In the data rows, the value 50 means zero.
Here are some points:
[36 50 30 38 63 56 69 37 56 25 24 43 37 49 62 69 75 63 50 63 63 76 76 70 51 57 76 24 50 32 51 57 76 51 37 44 63 31 76
 45 30 62 43 69 31]
[69 37 75 70 57 24 43 69 62 76 50 69 76 75 43 63 23 69 69 50 50 37 56 31 25 25 25 69 76 57 57 69 25 25 43 32 63 69 57
 58 68 36 24 24 44]
[43 75 56 25 63 69 75 30 43 70 31 24 50 36 49 37 75 50 43 31 24 69 69 38 51 70 70 24 37 25 38 63 70 25 30 32 38 31 76
 70 30 55 76 24 63]
[69 56 56 25 44 76 24 69 37 76 37 24 31 23 62 31 36 50 69 24 37 56 44 31 31 32 57 76 50 38 31 31 31 31 69 70 44 69 50
 38 68 49 56 69 63]
[24 37 24 64 50 31 62 69 69 57 69 75 69 68 30 37 30 24 62 56 76 50 24 70 70 38 25 76 37 64 38 44 57 76 69 51 25 56 25
 51 68 30 50 24 69]
[49 69 56 25 50 50 69 43 30 44 37 24 50 62 49 43 75 63 30 56 37 69 69 57 25 70 70 24 50 32 57 50 44 70 24 64 25 31 76
 64 23 68 63 56 50]
[24 37 30 44 50 50 75 69 75 70 76 62 57 75 23 37 36 31 30 76 63 44 24 63 70 25 25 57 31 70 38 44 31 76 62 44 44 31 31
 70 62 23 69 24 56]
[62 50 75 44 31 31 69 56 56 44 76 50 69 68 23 43 36 57 75 76 37 37 24 44 38 25 31 63 50 51 70 63 25 64 49 32 38 69 50
 58 75 62 43 37 56]
[75 50 50 76 50 76 69 56 50 57 37 24 25 23 56 43 68 57 43 50 50 31 69 31 31 44 44 44 56 51 31 37 51 31 56 77 51 76 50
 32 36 75 76 69 69]
[56 24 30 64 63 76 30 49 50 31 24 62 31 36 75 76 49 37 30 50 37 63 76 44 44 64 70 24 69 25 44 24 63 25 56 77 51 24 70
 58 23 75 69 76 31]
[75 37 69 31 31 37 69 75 50 25 37 69 76 30 56 69 49 57 37 37 37 31 76 57 25 51 50 24 43 38 76 24 57 64 62 70 31 37 25
 77 43 75 37 76 56]
[24 24 24 25 44 56 24 37 75 50 56 50 31 49 49 56 42 31 50 63 76 56 44 76 76 64 38 57 31 64 31 63 70 70 49 38 57 37 57
 58 23 23 56 44 37]
[43 50 30 57 37 56 43 49 69 31 44 30 50 56 43 69 30 37 30 69 69 31 24 76 70 44 50 37 37 64 70 44 70 70 69 51 31 31 37
 77 68 49 37 69 50]
[24 43 24 38 76 56 24 37 69 31 44 75 25 62 68 37 75 24 37 76 69 56 44 63 76 64 50 44 24 77 38 31 76 70 37 44 76 63 70
 32 36 36 69 44 24]
[36 69 56 31 44 24 75 56 62 50 76 30 69 68 23 56 49 31 62 63 63 50 31 70 38 38 31 57 24 64 76 63 57 70 43 25 31 63 37
 77 62 36 43 24 69]
[49 69 50 31 70 76 62 24 24 70 50 50 25 49 36 24 68 37 69 24 56 56 69 25 38 64 50 44 50 57 25 63 31 31 37 51 31 69 44
 32 23 68 76 24 56]
[69 75 37 57 50 69 43 62 30 70 24 43 37 23 68 43 55 50 50 37 37 24 76 25 38 38 50 57 43 51 25 31 57 31 62 70 44 56 37
 38 30 75 43 69 56]
[75 50 69 70 44 31 69 56 37 25 56 24 50 68 36 69 62 69 24 76 37 56 44 76 38 57 63 24 56 38 76 37 63 70 62 32 25 24 25
 77 75 75 50 63 56]
[75 24 75 76 25 24 69 75 30 70 76 50 63 23 30 69 30 76 75 31 24 31 50 31 31 25 38 76 69 45 57 50 31 31 56 44 76 76 25
 70 68 62 24 50 56]
[56 50 37 44 63 76 24 37 50 63 24 69 31 62 75 37 75 69 56 56 44 76 76 38 38 77 76 31 43 25 31 76 57 25 24 77 51 24 76
 32 23 49 76 37 24]
12 more points follow, each with its number after it:
[49 63 62 44 76 50 30 30 62 70 37 56 44 75 62 37 75 50 75 43 69 76 63 38 51 77 76 37 50 38 31 63 51 44 24 32 38 50 76
 45 23 49 43 37 31] 0
[62 56 56 44 25 31 75 62 56 25 50 62 57 49 49 76 49 63 24 56 24 63 44 76 51 64 57 24 50 25 70 50 31 64 75 44 31 31 44
 64 68 62 43 63 44] 1
[36 63 37 31 50 69 50 30 43 25 50 30 25 43 68 31 68 50 30 43 24 63 76 63 57 51 76 24 76 45 57 31 63 64 56 44 51 24 70
 70 30 75 76 69 56] 2
[30 37 30 64 70 31 56 43 75 57 76 69 69 68 30 31 42 24 62 76 76 31 24 57 76 38 44 69 31 77 25 69 38 76 62 32 44 76 44
 64 62 23 37 24 50] 3
[30 56 30 38 76 56 30 30 30 50 31 75 63 56 68 37 68 63 62 43 44 63 76 25 44 64 70 31 69 25 44 63 70 25 24 57 76 69 70
 25 30 62 50 69 24] 4
[36 24 69 70 25 31 69 75 75 63 63 69 76 62 23 63 23 44 69 56 69 31 44 51 38 25 31 57 56 70 64 44 25 64 69 57 63 69 25
 51 75 30 24 63 56] 5
[75 37 75 38 25 31 56 62 30 25 31 56 69 43 49 69 30 76 37 37 24 69 69 70 25 51 57 31 76 25 70 69 38 44 24 32 38 37 76
 70 55 62 24 63 37] 6
[69 75 69 31 25 24 69 75 50 50 56 50 69 75 56 63 55 50 62 63 56 44 31 70 31 38 57 57 76 77 64 44 31 51 62 70 31 31 44
 77 62 75 43 50 76] 7
[49 56 56 38 70 37 37 37 69 44 37 37 76 75 56 63 75 76 69 63 50 76 50 76 57 77 57 24 69 38 64 63 63 64 24 25 63 31 70
 70 49 36 56 37 37] 8
[49 43 56 38 50 24 62 69 69 57 76 37 69 68 36 24 30 31 62 76 69 69 24 76 70 32 31 76 50 70 57 63 44 57 49 57 57 50 37
 70 68 30 43 37 56] 9
[24 30 30 70 25 44 43 62 43 57 76 75 37 36 43 56 23 37 69 24 63 31 31 51 70 25 31 76 31 77 70 44 51 38 75 70 57 69 31
 32 43 36 24 63 63] 10
[36 37 24 70 70 76 56 30 56 50 24 56 25 30 75 24 55 24 30 69 63 37 76 25 76 64 76 31 37 51 25 57 76 38 56 77 76 31 63
 32 43 36 69 63 31] 11
Which of these numbered points is nearest to each point below, looking only along the 3 directions in which the first points spread most? Its number follows each.
[24 24 50 57 31 24 30 69 75 44 76 75 69 56 30 69 23 37 75 69 76 50 24 76 70 51 25 76 24 70 57 31 51 64 62 38 38 69 31
 58 75 30 31 69 44] > 9
[30 43 30 25 76 63 43 30 62 50 24 43 37 62 75 31 75 31 43 69 56 76 56 44 76 77 70 50 37 51 31 69 70 57 43 38 51 44 70
 38 23 23 76 24 24] > 11
[69 69 69 25 44 69 75 49 24 50 63 24 50 43 56 24 68 69 30 43 31 69 50 25 25 44 76 24 76 32 64 37 44 44 69 57 31 31 44
 64 55 75 63 56 76] > 6
[36 37 24 44 50 76 37 62 69 70 50 50 25 23 75 24 42 37 37 37 76 24 69 38 70 32 38 76 24 64 31 24 57 64 75 77 51 76 37
 25 43 30 43 63 37] > 0
[75 50 30 44 57 69 37 30 56 57 24 62 25 43 43 56 75 50 50 50 44 69 76 25 38 77 70 31 56 25 31 76 63 31 30 44 63 44 70
 25 23 49 56 56 31] > 4
[49 50 43 25 76 69 24 24 56 44 24 56 37 36 68 50 68 63 43 50 50 76 69 51 63 77 76 37 43 25 38 44 70 38 30 25 63 24 63
 45 30 68 69 50 24] > 11
[24 30 62 76 44 24 56 75 75 37 56 69 57 62 23 56 23 31 62 50 37 24 24 51 38 44 31 69 56 64 76 63 25 38 69 44 63 76 44
 38 75 30 37 63 44] > 5
[24 24 24 70 70 50 43 43 75 57 69 50 44 68 30 31 42 31 75 69 76 69 24 38 70 51 25 76 43 70 25 76 31 70 69 25 38 69 37
 38 49 23 63 24 56] > 3
[30 24 24 38 70 69 43 75 75 31 24 69 63 30 75 76 36 37 24 63 56 50 69 76 76 44 76 44 37 70 38 24 70 38 56 70 76 31 25
 58 49 30 37 76 24] > 8
[49 43 30 70 76 76 24 37 30 50 24 56 25 23 75 50 68 44 43 37 50 50 69 25 70 77 76 44 43 32 31 37 76 25 37 77 63 44 70
 25 36 62 43 69 24] > 4
[24 56 30 25 76 63 37 24 69 50 31 75 44 75 62 43 75 37 62 76 69 76 63 70 76 77 76 63 37 45 31 63 70 25 37 44 57 37 76
 25 23 36 76 44 24] > 11
[75 37 24 76 44 76 30 49 30 63 37 43 25 23 75 31 30 63 24 24 24 31 76 25 38 51 63 69 50 38 31 24 51 31 49 77 63 56 44
 25 30 68 56 69 31] > 4
[30 50 24 25 57 69 75 62 30 25 56 43 37 23 62 69 68 31 24 76 69 24 44 70 76 44 70 24 24 77 70 24 76 76 75 77 25 37 37
 64 55 68 50 69 50] > 8
[24 50 30 44 76 44 43 43 62 31 56 69 37 75 23 37 30 24 43 63 76 76 24 76 76 57 50 57 50 57 44 76 57 76 30 38 25 37 70
 45 49 23 50 37 37] > 3
[24 63 24 64 63 76 30 24 69 76 69 24 25 43 23 31 55 24 56 56 76 63 31 31 76 44 44 76 24 70 25 63 57 76 69 57 51 69 37
 25 30 23 69 31 69] > 3
[49 75 69 31 25 44 75 43 37 31 56 56 50 62 43 76 62 69 30 43 24 76 63 76 31 64 50 24 56 32 76 69 51 70 62 25 25 24 31
 70 68 75 31 50 56] > 1
[56 30 69 76 25 44 43 75 30 25 37 75 44 36 62 76 36 69 24 31 24 31 69 38 38 38 57 44 69 38 57 24 44 25 75 64 57 37 57
 70 68 75 37 76 63] > 6
[56 56 75 76 57 31 30 49 50 76 69 24 69 56 49 31 68 57 75 43 56 76 31 51 44 38 31 57 43 51 51 69 31 31 37 25 57 76 50
 70 75 36 76 24 69] > 10
[75 69 75 70 44 56 24 24 30 57 31 43 37 23 68 50 68 57 37 31 37 50 69 31 25 44 57 57 69 38 31 31 31 44 37 77 44 56 31
 32 23 68 63 63 63] > 4
[56 69 43 25 57 63 69 62 30 76 69 24 63 43 30 24 75 37 69 50 56 44 31 31 38 25 44 37 63 64 31 76 31 76 56 57 25 76 44
 32 62 30 76 24 69] > 10
[49 24 50 25 31 24 37 56 75 31 69 69 69 68 23 56 30 76 56 69 63 76 24 70 44 51 76 76 31 70 76 69 63 64 30 25 44 69 44
 58 55 36 31 31 44] > 9
[49 56 62 70 25 24 69 69 50 57 69 56 76 62 49 69 36 24 69 76 31 31 24 70 76 32 31 63 43 64 76 63 38 64 62 32 44 50 37
 77 62 30 43 31 76] > 5
[49 43 30 51 50 69 43 43 37 31 24 75 37 49 75 69 68 37 30 56 50 50 76 76 70 77 76 24 31 45 31 31 57 31 56 70 38 24 63
 58 43 68 56 76 31] > 2
[75 69 69 25 25 24 56 30 30 50 31 43 63 68 23 76 62 76 56 31 24 63 56 31 25 77 63 37 76 25 57 69 25 38 37 25 38 44 57
 70 23 68 31 31 69] > 6
[62 63 37 70 63 76 50 37 24 37 37 50 25 30 75 43 55 50 24 43 31 31 76 44 57 32 70 31 31 38 64 31 63 51 56 64 57 24 70
 38 23 68 76 76 44] > 2
[75 30 62 57 25 63 50 75 50 25 31 62 50 36 68 76 23 69 30 24 31 24 63 38 31 38 63 37 50 57 44 24 38 51 69 77 57 50 57
 58 68 55 37 76 69] > 6
[24 24 56 31 37 31 50 75 69 31 69 62 76 75 23 69 36 24 43 69 69 69 24 76 70 38 31 57 31 70 70 44 51 70 69 44 25 50 31
 64 75 30 24 50 44] > 9
[36 30 50 38 57 69 43 62 30 31 31 50 44 36 75 63 62 69 43 24 37 31 76 38 44 57 70 31 63 32 57 24 76 25 30 57 51 24 50
 51 43 68 43 69 31] > 2
[49 37 62 38 50 24 43 62 62 37 76 62 69 68 23 69 36 37 69 56 56 50 24 63 57 51 25 69 37 70 76 63 76 70 43 38 38 69 37
 70 62 30 37 44 63] > 9
[36 63 24 31 63 76 50 37 24 25 50 24 25 30 75 31 75 44 24 69 63 50 69 31 63 64 76 31 56 45 25 24 76 70 56 77 25 31 70
 38 30 75 76 69 50] > 2
[36 37 50 76 44 63 30 69 69 63 37 75 37 30 43 50 30 57 75 31 63 37 37 38 25 38 31 63 43 57 38 37 38 31 49 64 70 69 31
 38 55 23 24 63 63] > 10
[56 63 43 44 50 76 56 75 37 76 76 37 37 23 56 24 36 31 69 24 63 31 24 25 44 25 31 69 43 70 25 37 31 31 75 70 57 50 25
 32 55 43 76 50 76] > 10
[75 56 56 76 31 69 37 69 50 57 24 56 25 23 56 43 55 50 62 24 44 37 63 25 25 44 50 63 76 51 44 37 25 31 56 64 70 50 70
 32 49 68 63 76 69] > 4
[43 69 43 64 70 37 30 24 56 57 31 50 57 62 43 63 75 63 69 63 50 76 69 38 38 77 63 44 56 38 31 76 44 38 24 25 63 37 76
 58 23 49 76 50 24] > 0
[69 50 62 70 44 69 37 62 24 63 63 56 25 23 75 76 42 69 37 31 37 37 63 25 31 25 63 24 76 25 31 31 25 44 56 51 57 24 37
 32 43 75 37 69 37] > 6
[75 56 62 76 50 63 56 37 30 70 69 30 44 36 23 31 62 63 56 43 50 56 37 25 25 25 25 76 43 45 57 76 31 44 43 51 76 76 50
 32 43 68 76 31 63] > 10
[49 30 24 44 44 44 30 75 69 76 37 75 50 43 56 43 36 44 62 63 63 24 50 31 57 44 31 69 24 64 44 63 38 44 56 57 76 63 57
 38 55 55 37 76 31] > 10
[69 50 30 38 76 76 37 24 37 57 24 50 25 43 68 37 68 50 43 37 56 69 76 38 31 64 63 44 37 32 38 63 57 25 30 51 70 37 76
 45 23 49 63 37 24] > 4
[30 56 24 70 76 76 43 24 56 57 50 30 25 43 75 24 75 24 24 56 76 31 63 38 76 64 57 37 31 57 25 31 76 25 69 70 44 37 50
 25 36 36 63 56 24] > 11
[56 75 56 25 25 24 62 30 43 63 69 24 76 68 23 63 68 69 69 69 24 69 24 57 25 38 44 44 76 51 57 76 25 31 30 32 25 37 50
 70 75 68 31 31 76] > 7
[30 24 37 70 37 31 43 75 75 37 63 75 57 62 36 50 23 31 69 63 76 24 31 57 76 32 25 76 24 77 64 57 57 57 56 44 57 63 37
 70 75 23 31 44 24] > 9
[36 43 24 31 70 63 43 24 50 57 31 30 37 56 62 31 68 31 56 69 76 76 69 51 70 57 70 37 31 51 25 37 70 51 37 32 51 56 63
 38 36 43 69 37 44] > 11
